Here are some points:
[19 18 4 6 6 -20 -30 17 3 -30 22 -28 -15 -5 10 1 -10 -16 -15 36 39 -17 36 16 10 51 -4 41 0]
[22 21 -5 3 20 27 13 17 0 26 6 -9 4 13 8 18 -5 -9 15 -4 57 -38 25 8 18 23 13 31 9]
[-40 -13 44 -16 -8 17 -13 -9 -10 -2 -17 15 -18 -11 0 -6 -11 9 -18 -35 -63 43 -27 -30 -8 -26 -20 -48 -6]
[39 4 -16 14 22 12 1 3 5 -27 11 34 13 13 17 9 32 -9 35 14 -39 10 25 39 15 7 13 6 23]
[24 15 4 1 17 43 13 15 1 32 13 -6 15 13 11 6 -8 -6 26 -12 54 -36 24 19 10 20 12 19 10]
[27 15 -28 -3 29 23 17 10 8 38 7 36 45 8 11 28 12 27 -14 -5 -9 -44 15 -15 30 -17 28 -36 20]
[-14 -21 -87 4 -26 54 -17 9 -36 -35 -38 -12 -65 -31 -30 -25 -45 -21 51 -7 -33 -49 -31 -21 -54 -6 -40 51 -34]
[15 14 -21 -5 0 -51 -4 -7 -13 -29 -8 -20 -20 5 4 2 6 -17 -16 4 50 -6 9 7 7 22 -1 56 -5]
[34 15 -25 16 17 -6 11 11 0 -31 5 32 -8 17 16 17 30 -3 19 24 -34 5 25 14 20 20 10 33 20]
[33 0 -9 2 -1 -24 1 5 34 -30 33 27 37 7 18 -12 15 16 22 20 24 5 15 30 9 16 13 1 10]
[25 11 -32 8 24 32 24 16 4 32 -2 23 -20 29 5 28 -1 2 28 -10 -8 -33 20 -3 14 -10 10 37 15]
[20 10 -18 -2 21 38 17 13 30 36 13 36 0 25 7 16 -6 29 6 -4 -26 -39 13 -1 19 -20 16 9 21]
[26 12 -27 12 22 0 -4 2 1 -19 2 23 -31 22 13 12 19 -19 6 18 -33 10 20 17 16 0 7 47 15]
[30 13 -12 1 -5 -29 8 1 5 -32 18 -6 16 9 10 -7 15 -3 25 1 51 -6 26 42 4 28 10 35 8]
[-30 -13 -20 -10 -18 -37 -14 -67 -21 -3 -11 -23 -32 -9 -23 5 -6 -40 8 -36 -56 48 -39 10 -26 -30 -25 -54 -13]
[-13 -3 8 -12 -16 -40 -4 -70 28 -37 24 -1 6 0 -7 9 16 4 -16 -29 -56 42 -38 13 2 -13 7 -52 1]
[-2 -8 -47 15 -7 -52 -12 5 -8 12 -15 17 52 -10 -12 1 9 9 -51 66 -45 -12 -7 -42 7 -16 8 -64 -2]
[-99 -63 -20 -48 -65 -117 -68 -114 -69 -40 -54 -51 -60 -47 -53 -50 -35 -51 -64 -85 -109 47 -106 -76 -66 -81 -70 -126 -60]
[-18 4 50 -12 -4 -54 -7 3 12 -35 1 -25 -4 0 2 -1 26 -11 -34 8 38 33 17 -1 12 8 5 25 -3]
[29 7 -17 5 28 56 9 15 1 26 4 32 -1 18 12 15 -3 -4 20 -7 -35 -43 22 8 17 0 14 1 18]
[-60 -24 -9 -5 -10 29 -28 -62 -30 32 -28 -20 -39 -23 -24 -7 -27 -24 24 -61 -52 45 -76 -34 -42 -44 -35 -52 -29]
[-6 9 45 -6 -6 -54 3 13 24 -39 15 -21 25 2 4 2 34 -10 -14 20 53 13 33 8 11 25 12 22 3]
[5 11 -19 -26 -3 -60 0 -8 28 7 21 6 35 -2 5 5 7 49 -68 1 39 0 -7 -12 20 -35 21 -32 1]
[22 15 -12 3 6 -33 2 0 0 -29 3 -7 8 6 8 6 22 -2 22 10 50 14 19 34 12 25 8 40 6]
[-4 11 42 6 19 37 18 33 12 23 2 3 -17 24 7 21 14 -13 1 11 -11 -4 39 -6 20 3 11 25 15]
[25 18 -17 7 23 27 31 18 -3 44 5 23 32 17 13 32 17 4 16 -5 5 -25 33 7 24 -4 24 -27 20]
[-45 -27 -13 -35 -41 -75 -31 -71 -1 3 14 -49 -13 -27 -24 -21 -33 -28 -18 -27 -9 47 -52 3 -34 -33 -37 -95 -34]
[24 4 -2 2 18 58 13 17 2 30 9 28 -1 18 12 13 -7 -3 24 -6 -37 -35 26 19 18 0 13 -14 19]
[-6 4 22 39 -3 -45 9 2 -15 37 0 -9 36 -47 -4 -4 12 24 -106 49 47 19 -32 -8 0 2 17 -44 -6]
[15 15 -17 6 0 -39 -2 -2 -17 -29 -2 -21 -11 3 4 1 12 -12 5 15 42 1 9 14 3 34 -4 53 -3]
[-20 -67 -91 -32 -57 -105 -49 -91 -46 -22 -50 -23 42 -43 -38 -79 -44 -26 -15 -43 -2 46 -90 -55 -53 -58 -56 -112 -57]
[30 15 -12 0 25 33 5 20 4 25 8 -9 12 8 8 12 -8 -14 6 0 59 -50 29 0 19 21 13 25 7]
[7 10 -59 33 -10 -21 -15 -37 -1 -39 10 3 26 3 -11 -31 7 -24 41 -19 23 -2 -31 -37 -35 32 -12 53 -9]
[-38 -4 -10 -22 -27 -82 -22 -58 -3 8 9 -54 -18 -16 -20 -1 -20 -27 -23 -12 29 47 -36 2 -19 -10 -27 -45 -25]
[16 21 -15 -2 11 -25 -29 16 11 -33 6 16 53 -10 10 -23 24 -21 -2 31 51 6 36 5 13 21 9 20 5]
[15 14 -5 12 11 47 15 16 -13 26 2 -10 6 10 4 1 -11 -7 34 -16 51 -41 14 8 -5 26 7 39 5]
[5 -1 14 24 7 54 22 18 1 11 3 41 4 12 15 5 -1 30 28 -9 -45 -21 -8 -15 -2 14 11 4 12]
[-76 -44 -2 -46 -48 15 -32 -42 -41 -40 -60 -26 -67 -47 -40 -30 -44 -16 11 -66 -79 48 -63 -11 -54 -59 -55 -53 -43]
[30 -30 31 8 -11 -79 4 -51 -7 -35 7 -14 39 25 1 -20 21 -21 -34 -7 -53 37 -18 -25 16 18 -7 -58 6]
[25 11 -26 2 6 -42 -5 -8 -9 -44 -4 -14 3 3 5 2 21 -16 7 3 50 -6 15 19 8 27 6 51 0]
[29 10 -7 7 21 34 28 25 11 28 7 28 -1 27 12 31 -3 -5 8 2 -21 -50 35 7 24 5 19 1 22]
[-29 3 26 8 5 -34 4 19 -16 31 -4 -8 -17 3 0 25 24 -20 -22 34 -42 38 25 -8 5 -21 -5 -42 5]
[-14 -8 -22 -7 -3 41 3 15 29 2 -4 33 -28 -3 -1 9 -20 49 20 -3 -22 -9 -23 -15 -7 -27 -2 28 -3]
[-94 -53 -19 -71 -55 -3 -50 -62 -35 -38 -69 -25 -77 -55 -52 -43 -56 13 -16 -81 -91 49 -92 -35 -60 -95 -65 -57 -54]
[-68 -31 -2 -25 -44 -68 -43 -22 -42 -18 -27 -57 -21 -45 -29 -18 -7 -27 -10 -12 11 47 -32 -22 -52 -43 -41 -54 -43]
[29 13 10 1 -4 -49 16 16 23 -16 32 -1 18 15 17 6 12 13 -7 26 42 3 25 28 17 27 11 10 12]
[10 17 26 2 -18 -87 0 -36 10 -31 40 -34 15 16 9 -9 7 -13 -29 1 37 14 -6 -1 7 54 -4 0 0]
[20 21 -13 5 6 -58 -28 -51 8 -32 13 18 52 12 14 -32 8 -15 -17 -19 42 18 -20 -19 11 39 5 23 18]
[-116 -74 -56 -51 -76 -50 -80 -52 -79 -66 -86 -74 -104 -89 -77 -64 -40 -60 2 -37 -92 48 -82 -65 -99 -97 -91 -63 -81]
[-6 5 22 40 -5 -50 11 2 -15 35 -2 -10 32 -45 -3 -2 9 25 -110 52 48 20 -32 -13 2 4 17 -37 -8]
[-8 2 30 -14 -23 -90 -10 -65 -10 -46 14 -48 10 8 -5 -23 16 -21 -14 -44 33 41 -24 8 -7 27 -11 -3 -9]
[-11 0 32 -4 -7 -2 9 14 19 -34 0 2 -38 6 1 14 18 7 -4 32 -45 35 11 25 8 0 0 29 4]
[1 16 3 -7 -10 -45 7 -5 4 -9 5 -15 -25 20 3 3 -1 4 -10 -3 46 10 8 20 5 8 4 52 -1]
[-91 -55 -24 -32 -61 -25 -51 -29 -64 -48 -24 -51 -66 -71 -52 -44 -21 -46 14 -15 -90 47 -50 -7 -79 -66 -64 -82 -55]
[19 0 -23 16 12 62 19 18 -10 26 -6 20 -12 16 1 7 -13 -7 39 -7 -33 -43 11 -2 -2 3 2 13 10]
[23 -22 26 13 16 29 20 23 -25 35 -6 -14 66 3 0 -11 25 -25 -6 8 -8 -6 24 -34 5 -5 6 -60 5]
[-4 8 31 13 4 -22 7 7 -8 -34 -7 1 -18 15 6 7 40 -16 1 26 -38 30 20 4 11 22 1 38 10]
[-32 -12 -19 -23 -1 70 -13 -3 -9 11 -22 -13 12 -34 -24 -5 3 -7 40 -24 -19 -8 -6 4 -23 -42 -5 -38 -12]
[-21 1 2 13 4 -8 20 0 -22 5 -25 8 7 -2 3 18 34 32 25 -17 10 39 -19 -30 -5 -8 4 5 -2]
[10 -5 -4 20 1 59 18 23 -1 2 3 36 -4 11 9 0 -7 18 43 -11 -40 -23 -1 -7 -8 9 3 6 8]
[0 -11 3 15 -3 63 13 14 -10 0 -4 31 -7 5 5 -9 -7 17 45 -20 -52 -15 -11 -7 -18 0 -2 -3 3]
[52 -13 2 7 7 -45 4 8 -7 -5 5 -21 27 17 11 -10 4 -6 -25 28 46 8 18 4 18 22 3 10 2]
[-69 -25 3 -55 -34 -41 -27 -39 -6 -30 -30 -18 -18 -38 -33 -15 7 14 -46 -29 -62 48 -33 -1 -23 -89 -11 -76 -25]
[24 6 -4 8 17 52 25 22 7 34 9 30 4 20 8 24 -6 -6 17 -4 -45 -52 33 8 20 3 16 -19 22]
[-49 -26 14 -14 -25 29 1 -14 -12 -11 -35 -2 -47 -17 -15 -1 -14 22 48 -35 -37 40 -38 17 -30 -34 -18 1 -18]
[-109 -43 -45 -24 -57 -38 -73 -87 -56 -25 -51 -79 -48 -67 -70 -68 -35 -83 9 -59 -36 46 -88 -59 -96 -61 -74 -51 -70]
[-33 -19 -4 -6 -18 40 4 -6 -11 -13 -30 1 -48 -9 -13 3 -12 17 59 -29 -26 28 -28 18 -29 -24 -16 22 -14]
[-4 14 -3 -18 -7 -56 6 -3 30 4 19 1 -36 23 7 8 -12 40 -47 5 29 10 -3 0 17 -21 7 37 0]
[-30 -16 -21 -3 -9 45 -6 -9 -39 -18 -38 -7 -1 -39 -15 -3 11 6 59 -25 -14 31 -33 4 -32 -18 -13 -17 -20]
[15 1 -14 8 4 57 8 -38 28 -4 23 27 13 15 0 -2 -12 3 47 -33 -40 -20 -25 9 -3 15 3 2 10]
[20 10 -5 -8 -6 -49 15 0 35 -17 22 11 17 17 8 0 6 37 -14 7 43 -1 8 14 13 1 16 28 8]
[-48 -21 -24 -22 -8 29 -15 -24 -34 -6 -45 -6 -11 -39 -19 1 6 15 43 -44 -19 42 -44 -3 -31 -52 -17 -36 -24]
Then 16 other points, each followed by its number:
[34 8 -21 6 26 49 13 24 6 23 8 29 2 19 11 21 0 -17 18 6 -27 -48 38 8 23 3 14 -5 19] 0
[-14 18 54 -6 12 17 -2 20 28 11 14 -19 21 1 0 7 5 -8 -15 2 53 10 22 -21 12 -10 5 18 3] 1
[20 19 -2 1 -2 -37 7 18 5 -18 20 -11 20 6 10 3 17 -2 15 24 54 8 35 42 10 26 8 16 7] 2
[-12 5 23 40 -9 -59 12 2 -5 30 -1 -16 -22 -22 -4 -6 -4 25 -81 46 48 23 -33 -3 -7 9 -1 31 -9] 3
[-33 -8 17 -20 4 65 -2 5 21 14 -12 -4 -31 -3 -14 6 -7 6 33 -20 -24 -2 -3 12 -10 -35 -2 18 -4] 4
[25 11 7 -1 -3 -38 17 1 25 -12 22 6 9 23 17 4 10 15 -4 5 41 13 18 31 13 9 18 27 11] 5
[18 -4 -21 -4 0 8 18 2 9 26 1 44 -24 23 15 10 -28 50 -2 -23 -30 -22 -19 -15 4 -21 3 5 7] 6
[-27 -2 -23 3 -21 -53 -13 3 -28 13 -5 -21 -11 -19 -5 -11 -6 10 6 16 30 45 -19 -4 -29 -12 -23 -23 -22] 7
[17 -4 -10 5 14 43 9 16 9 24 9 55 6 9 21 17 -19 33 4 -10 -45 -40 -3 -9 13 -6 12 -33 15] 8
[23 14 -8 2 -2 -45 18 1 1 -22 7 -11 11 12 7 9 14 -1 10 -5 59 -5 22 28 6 24 11 40 6] 9
[29 13 -10 -1 -3 -55 16 9 17 -29 13 0 9 11 10 10 10 14 -22 15 50 -16 21 7 22 26 12 40 7] 10
[-93 -54 -44 -27 -59 -43 -53 -31 -68 -51 -65 -63 -88 -68 -58 -42 -24 -52 8 -13 -75 48 -57 -27 -84 -65 -72 -41 -63] 11
[-2 -6 -33 15 9 53 1 35 -6 64 4 33 2 -4 3 13 -27 0 12 9 -38 -35 7 -30 -9 -28 -2 -58 2] 12
[26 10 0 2 15 45 7 16 19 28 22 11 29 10 12 -2 -11 22 23 -3 45 -41 9 7 11 20 14 18 16] 13
[21 -1 -36 13 16 64 8 16 -12 19 -10 17 -25 14 -1 7 -18 -19 23 -5 -35 -59 12 -15 3 5 -1 27 6] 14
[16 13 -13 -15 2 -35 5 0 28 -4 19 5 -7 21 8 -2 -5 31 -34 -8 46 -7 7 6 13 -15 15 43 5] 15
Which two of these numbered points are nearest to each point below, ignoring the 3 directions in which the first points spread most? Their numbers follow each, nearest first.
[22 -29 -9 18 -1 -13 16 27 8 41 9 -13 1 9 -6 17 -8 -12 -6 62 -37 17 18 5 -1 -18 -10 -47 1] > 11 2
[-28 -3 27 -15 9 56 10 7 34 23 -4 9 -20 9 -8 23 4 19 32 -18 -18 12 5 19 0 -39 8 17 5] > 4 5
[-21 15 58 -8 9 10 0 15 23 14 6 -25 17 1 -2 6 5 -3 -20 -3 52 18 13 -25 12 14 2 17 2] > 1 4
[26 -29 21 8 10 -42 -1 6 1 -35 -10 -13 13 16 -1 -13 40 -21 -22 27 -21 37 19 -22 12 -9 -2 11 4] > 11 0
[19 -6 -8 -3 14 67 7 11 -8 23 0 26 -1 7 4 4 -16 -9 22 -16 -50 -48 15 12 10 -6 5 -30 11] > 0 14
[19 18 -5 -3 -3 -60 13 13 22 -13 19 -2 -2 16 10 10 1 23 -36 28 46 -12 18 3 22 23 9 38 6] > 10 15
[16 -5 -23 0 11 38 6 6 4 17 1 54 1 6 16 10 -17 43 8 -10 -52 -28 -18 -16 10 -13 7 -29 9] > 8 10
[23 5 -32 14 18 57 11 18 -11 23 -9 18 -28 20 4 10 -17 -16 18 1 -27 -52 13 -12 6 9 0 39 10] > 14 0
[30 12 -29 22 13 -19 11 17 -2 -21 4 16 -25 19 10 20 16 -14 0 36 -26 -12 24 6 14 22 3 46 14] > 11 0
[20 7 -13 5 13 40 9 11 11 20 9 54 4 12 21 16 -22 28 9 -16 -44 6 -4 -3 10 -3 3 -28 17] > 8 5
[18 17 -2 -1 14 37 10 12 11 31 17 -1 19 12 9 -2 -10 23 22 -10 51 -42 11 10 9 19 12 31 9] > 13 9
[-68 -34 -10 4 -24 13 -22 -4 -24 23 -45 -2 36 -48 -27 -10 -6 41 12 35 -43 35 -64 -45 -34 -32 -19 -77 -29] > 7 2
[-8 0 27 59 -16 -55 15 4 3 20 6 -6 -10 -29 -4 -14 -10 35 -94 57 34 6 -43 -13 -6 18 3 22 -9] > 3 11
[-5 4 27 42 -6 -44 11 7 3 31 1 -8 -18 -23 -4 -6 -9 26 -100 53 41 15 -34 -7 -2 6 8 24 -5] > 3 11
[-11 1 32 40 -11 -55 12 2 -11 34 0 -6 28 -45 -1 -6 0 30 -125 57 31 10 -42 -26 4 10 15 -46 -9] > 3 7
[-47 -11 30 -37 -31 -41 -20 -14 19 -38 -6 -40 -42 -16 -17 -17 -5 15 -33 1 20 43 -20 11 -13 -26 -15 24 -24] > 4 5
[4 -4 -27 -6 3 7 11 3 9 20 -5 47 -20 14 10 15 -26 50 -5 -21 -35 -29 -23 -21 11 -26 3 -8 5] > 6 8
[3 13 26 2 -13 -24 2 18 -5 -44 11 -22 24 -4 3 -21 32 -12 27 22 44 23 33 33 -2 36 1 25 0] > 2 9
[26 -5 -16 -3 -6 -36 -1 3 46 -33 38 29 38 -1 12 -14 7 28 3 23 17 -10 6 10 7 7 10 -7 5] > 8 10
[-4 21 -10 -3 10 -29 -37 9 -5 -19 -15 4 6 -3 6 -24 1 -28 -48 30 35 -4 13 -33 11 20 0 55 -4] > 14 0
[34 15 -20 0 3 -21 -3 15 4 -29 21 -3 31 0 12 -11 19 -5 26 21 51 0 36 41 6 27 8 18 7] > 2 9
[27 8 -1 7 19 41 29 23 9 30 11 35 9 23 12 28 -1 0 11 2 -36 -50 34 10 25 4 20 -20 24] > 0 9
[-2 13 10 23 11 -6 16 32 1 35 16 13 9 10 7 25 28 -12 8 43 -36 21 41 8 6 -7 6 -37 16] > 11 2
[-27 -2 58 47 -5 -20 22 14 -28 0 -32 -25 -10 -36 -17 -2 18 1 -98 45 3 -20 -32 -63 -2 37 0 37 -10] > 3 11
[5 -5 -35 -5 -2 -6 8 -2 0 5 -12 43 -21 9 8 10 -19 54 -4 -13 -27 -19 -28 -20 9 -18 0 -3 2] > 6 10
[-19 -3 -24 1 0 54 -5 15 -12 -4 -27 4 -55 -10 -6 2 -21 14 33 -2 -18 5 -22 -7 -18 -7 -16 52 -14] > 10 5
[-77 -38 -21 -5 -29 1 -31 -16 -31 27 -54 -14 16 -50 -34 -14 -14 37 7 22 -41 41 -75 -50 -42 -51 -27 -71 -39] > 7 13
[-31 -8 58 30 -2 62 10 10 -18 16 -27 -13 -7 -53 -18 -10 0 11 -65 32 -21 -8 -43 -17 -13 13 4 3 -11] > 3 1
[19 9 -2 -7 0 -27 5 -6 24 -17 18 6 13 16 10 -3 12 23 17 -7 45 19 10 39 8 0 14 30 9] > 5 9
[20 7 -10 5 13 36 13 14 12 22 5 53 3 12 18 24 -21 29 5 -12 -41 6 -3 -7 16 -3 3 -30 15] > 8 5
[13 -1 -21 10 2 4 30 14 5 21 -5 44 -20 24 14 27 -14 42 15 -12 -16 -12 -7 -6 10 -7 7 10 10] > 6 10
[27 17 0 0 -4 -53 21 4 8 -21 14 -5 17 17 13 9 15 9 -1 3 56 -4 24 25 14 27 13 30 9] > 9 5
[-44 -17 29 -32 -10 63 -14 -10 14 0 -16 -2 -18 -20 -22 -10 -16 0 10 -28 -63 33 -16 7 -17 -43 -18 -34 -9] > 4 5
[26 7 1 2 16 47 9 12 17 31 21 12 32 13 14 -8 -11 19 25 -6 42 -36 10 12 9 15 15 12 10] > 13 9
[12 0 -33 9 6 19 21 9 1 15 -8 47 -17 13 13 21 -17 48 11 -16 -29 -28 -18 -23 7 -9 5 10 6] > 6 10
[21 17 -26 -6 27 21 22 9 5 49 6 28 39 13 9 31 16 21 5 -10 -5 -28 23 -1 25 -25 24 -44 18] > 9 0
[-26 -11 31 -10 2 67 3 8 8 2 -15 -9 -24 -8 -14 12 1 -16 39 -13 -28 -1 9 22 -8 -15 -1 8 -1] > 4 2
[10 -37 12 -12 -8 -5 -13 -1 -24 -32 -18 -24 49 -31 -12 -21 29 -17 -10 24 -38 41 4 9 -5 -21 -6 -80 -10] > 2 11
[1 4 43 0 3 -24 6 21 12 -37 5 8 -4 12 9 8 39 -6 -15 31 -37 29 36 12 24 8 7 4 13] > 11 2
[11 5 -10 -17 -11 -55 9 -8 37 -10 18 10 1 18 6 -1 -1 44 -27 -3 37 0 -1 8 11 -19 14 24 4] > 15 6
[-64 -30 -13 -35 -26 1 -16 -37 -45 -22 -57 -18 -23 -45 -27 -8 0 16 29 -57 -29 46 -58 -8 -38 -57 -25 -45 -32] > 9 5
[22 15 0 -2 14 30 13 17 16 33 18 -2 19 14 10 6 -14 8 6 -6 56 -57 18 2 14 20 15 26 11] > 13 12
[30 11 2 1 1 -27 6 12 19 -20 26 5 29 9 16 -5 18 5 19 17 47 7 32 38 12 22 12 12 10] > 2 5
[25 15 -6 5 19 46 18 24 21 29 19 39 10 18 13 21 -12 -7 4 2 -40 -21 34 2 23 3 11 -22 23] > 0 8
[-36 -7 73 30 -7 -3 11 7 -22 12 -23 -11 8 -40 -16 -12 11 18 -111 34 -26 -22 -39 -56 -1 15 5 -16 -7] > 3 14
[-30 -20 -73 1 -10 68 -19 11 -45 40 -30 -11 -55 -35 -24 -7 -47 -27 46 -1 -46 -12 -27 -12 -52 -40 -40 -30 -31] > 12 7
[26 -1 13 50 13 45 13 27 -28 23 -11 18 14 -37 1 -4 -14 -6 -94 47 -24 -72 -15 -33 5 39 18 -18 4] > 14 3
[27 14 -11 18 18 -2 4 9 3 -17 7 28 -16 22 18 18 24 -7 13 31 -41 14 23 24 20 15 10 31 19] > 11 0
[-62 -31 -15 -49 -13 6 -13 -34 -43 -21 -56 -21 -18 -46 -29 -8 1 12 40 -54 -28 44 -55 -3 -42 -51 -25 -46 -34] > 9 2
[-1 -9 29 4 9 65 -6 22 6 14 12 37 12 -2 15 -4 -10 12 16 -5 -51 -19 4 -5 2 -1 5 -45 9] > 8 2
[-16 18 56 -6 10 7 4 17 21 13 9 -23 14 3 1 7 7 -11 -16 -2 51 20 20 -22 12 17 1 16 2] > 1 4
[-14 13 61 -5 3 31 3 30 -9 23 13 -41 9 0 4 -8 5 -17 4 9 45 -8 35 11 3 29 -1 1 1] > 1 4
[20 12 -22 -1 2 -6 -34 -61 28 -38 19 32 51 -6 12 -33 -6 -7 12 -5 23 26 -29 11 4 30 4 9 1] > 8 13
[-11 11 40 3 32 36 11 13 -16 35 -12 -1 28 1 8 27 45 -15 -2 -7 -3 22 23 -9 20 -13 21 -31 14] > 1 4
[33 7 -10 -1 -1 -50 19 5 19 -24 17 -4 31 13 8 5 17 9 2 9 57 -12 25 19 13 21 15 29 8] > 9 10
[14 14 -26 -15 3 -50 0 -8 12 -10 -1 -6 -24 17 4 11 -2 5 -41 -13 51 -4 9 3 15 -17 13 52 -1] > 15 10
[-69 -25 42 21 -34 -48 -6 -11 -25 -1 -33 -24 -19 -73 -34 -17 5 14 -115 55 -50 37 -65 -35 -29 -27 -18 -50 -29] > 3 11
[14 -6 16 49 -4 19 19 20 -36 5 -8 9 26 -44 -5 -18 -6 -4 -71 53 -33 -68 -22 -27 -2 54 3 -25 0] > 14 11
[31 5 -5 0 -4 -30 3 16 25 -24 35 13 41 1 16 -13 16 22 14 30 32 7 24 30 8 19 9 -6 10] > 2 5
[26 14 2 1 16 39 15 17 11 30 14 1 22 15 11 3 -7 14 22 -4 51 -33 18 14 17 24 15 20 11] > 13 9
[-34 -4 29 -17 -8 60 0 2 17 1 -8 -4 -14 -12 -18 3 -8 -7 30 -14 -43 28 1 15 -11 -21 -12 -14 -1] > 4 2
[25 14 -7 3 -2 -36 11 13 1 -30 7 -6 18 5 10 5 13 -5 5 13 58 -11 28 25 11 35 12 35 6] > 9 2
[3 16 0 -16 -4 -45 1 -9 9 -2 3 -15 -37 24 4 6 -6 7 -36 -10 44 16 10 18 10 -11 8 49 1] > 15 5
[-5 3 -19 20 -11 -43 -5 12 11 25 2 -12 24 8 -5 -9 -3 15 -7 57 40 17 -1 -1 -6 4 4 16 -3] > 7 12
[30 7 -46 7 30 41 5 14 -3 19 -8 16 -31 21 3 20 -6 -22 17 -5 -11 -46 19 -14 13 -5 4 48 9] > 14 0
[20 17 -10 -3 0 -53 6 5 1 -26 6 -14 -3 9 8 8 7 -9 -14 14 53 -18 21 10 13 32 5 46 3] > 10 9
[-5 -3 -3 -5 -23 -93 -18 -72 4 -90 9 -6 10 3 5 -20 5 9 -9 -54 39 42 -53 -16 -7 21 -8 11 -13] > 8 5
[-55 -22 -20 -28 -16 9 -15 -26 -33 -13 -51 -13 -21 -39 -23 -1 5 23 29 -46 -13 44 -48 -9 -33 -55 -17 -26 -29] > 9 5
[10 10 -34 -18 -11 -69 -11 -3 20 -32 2 -2 -18 8 2 -10 -6 34 -36 10 47 -2 -5 -4 10 -9 -2 51 -5] > 15 6
[-88 -40 -12 -38 -64 -127 -57 -99 -57 -40 -37 -83 -46 -45 -47 -50 -33 -43 -58 -68 -6 47 -92 -71 -61 -41 -66 -73 -63] > 14 8
[12 8 -13 -15 -4 -39 6 -13 34 -9 19 8 5 18 5 -4 6 40 -6 -13 41 10 -3 20 5 -22 15 30 4] > 15 5
[13 11 -16 -14 -4 -42 5 -12 31 -13 18 6 7 18 6 -4 7 38 -4 -13 45 5 -2 18 7 -16 14 35 5] > 15 5
[22 -10 -24 -7 21 69 -9 3 -9 16 2 17 -5 3 1 -5 -13 -33 23 -18 -49 -53 16 6 1 -12 3 -21 8] > 0 14
[13 11 -9 -13 -4 -35 6 -10 20 -13 14 0 9 15 6 -5 12 32 8 -11 48 19 5 33 5 -12 14 32 5] > 5 9
[16 1 -20 10 8 21 26 14 9 30 3 46 -11 23 16 24 -16 40 18 -13 -24 -16 -6 -5 8 -10 9 -1 13] > 6 8
[-3 12 44 13 -8 -31 28 18 4 -27 9 13 5 20 9 11 38 -1 1 25 -38 16 35 18 14 27 12 11 19] > 11 2
[32 16 -20 23 10 -19 18 24 5 -17 6 26 -10 20 13 24 15 -3 -10 39 -31 -17 30 6 21 24 14 32 18] > 11 10
[34 5 -12 0 1 -20 -4 13 31 -30 35 15 41 0 15 -9 15 3 22 27 37 -4 27 35 8 18 12 -2 8] > 2 5
[17 10 26 15 -6 -18 19 28 15 -33 23 21 25 15 11 2 31 -7 2 40 -42 -14 48 18 15 39 14 -6 22] > 11 2
[-24 -1 62 42 5 6 10 15 -27 9 -27 -14 -9 -37 -10 -9 11 -1 -115 42 -16 -26 -32 -66 5 33 6 20 -7] > 3 14
[26 -23 -35 31 -11 -1 -6 27 -12 -27 -11 -8 64 -10 -14 -53 14 -24 37 27 33 -12 14 -35 -33 14 -12 22 -10] > 12 13
[21 9 -27 -2 15 27 20 14 17 30 4 39 -20 27 7 16 -6 38 1 -7 -42 -37 9 -10 19 -21 13 17 15] > 6 10
[7 16 -5 5 2 -42 -23 7 0 -39 7 -26 -29 -7 4 12 -9 -19 -33 26 37 -22 10 -10 9 45 -5 52 -3] > 14 10
[-3 3 -16 22 -12 -38 -5 14 11 27 2 -12 20 12 -3 -10 -8 16 -18 59 40 14 -3 -5 -6 1 9 19 -4] > 7 12
[24 16 -1 1 15 33 15 14 13 31 19 3 21 17 11 5 -7 15 16 -6 52 -42 15 7 13 22 15 28 10] > 13 9
[22 15 -21 5 7 -41 -4 -2 -11 -32 -4 -11 5 4 7 2 19 -13 7 14 49 3 16 16 10 31 12 49 2] > 9 10
[30 6 -28 0 32 56 4 19 5 35 -2 32 -21 20 9 23 -16 -12 -24 -9 -35 -55 24 -13 23 -24 18 4 16] > 14 0
[-32 -11 21 -24 -3 60 -5 3 25 4 -7 6 -16 -11 -16 5 -11 -3 20 -19 -46 32 2 10 -10 -41 -11 -23 -3] > 4 5
[19 7 -22 -12 28 52 5 11 18 45 6 31 -19 28 8 20 -18 -3 -9 -19 -33 -39 22 -1 21 -41 16 2 18] > 15 0
[22 22 -3 1 17 38 10 12 31 28 25 12 22 13 11 4 -16 17 10 -6 46 -13 9 -4 12 19 4 23 11] > 13 8
[-3 9 23 18 6 46 14 35 5 16 8 40 -1 13 19 8 -3 33 15 7 -32 -13 4 -17 6 15 8 2 13] > 8 10
[37 -16 -11 2 -5 -56 -2 13 -14 -2 -17 5 63 15 6 -51 2 -12 -48 34 39 -6 13 -43 11 13 -2 5 -4] > 14 12
[-6 0 15 45 -2 -50 16 6 -17 42 -8 20 7 -35 -2 7 4 18 -127 63 -34 -1 -33 -36 9 -11 16 -51 0] > 3 11
[48 -30 -29 10 5 -14 -18 5 -19 -35 -4 6 68 -21 0 -18 16 -26 -15 17 -25 -14 14 -9 2 0 4 -70 5] > 0 14
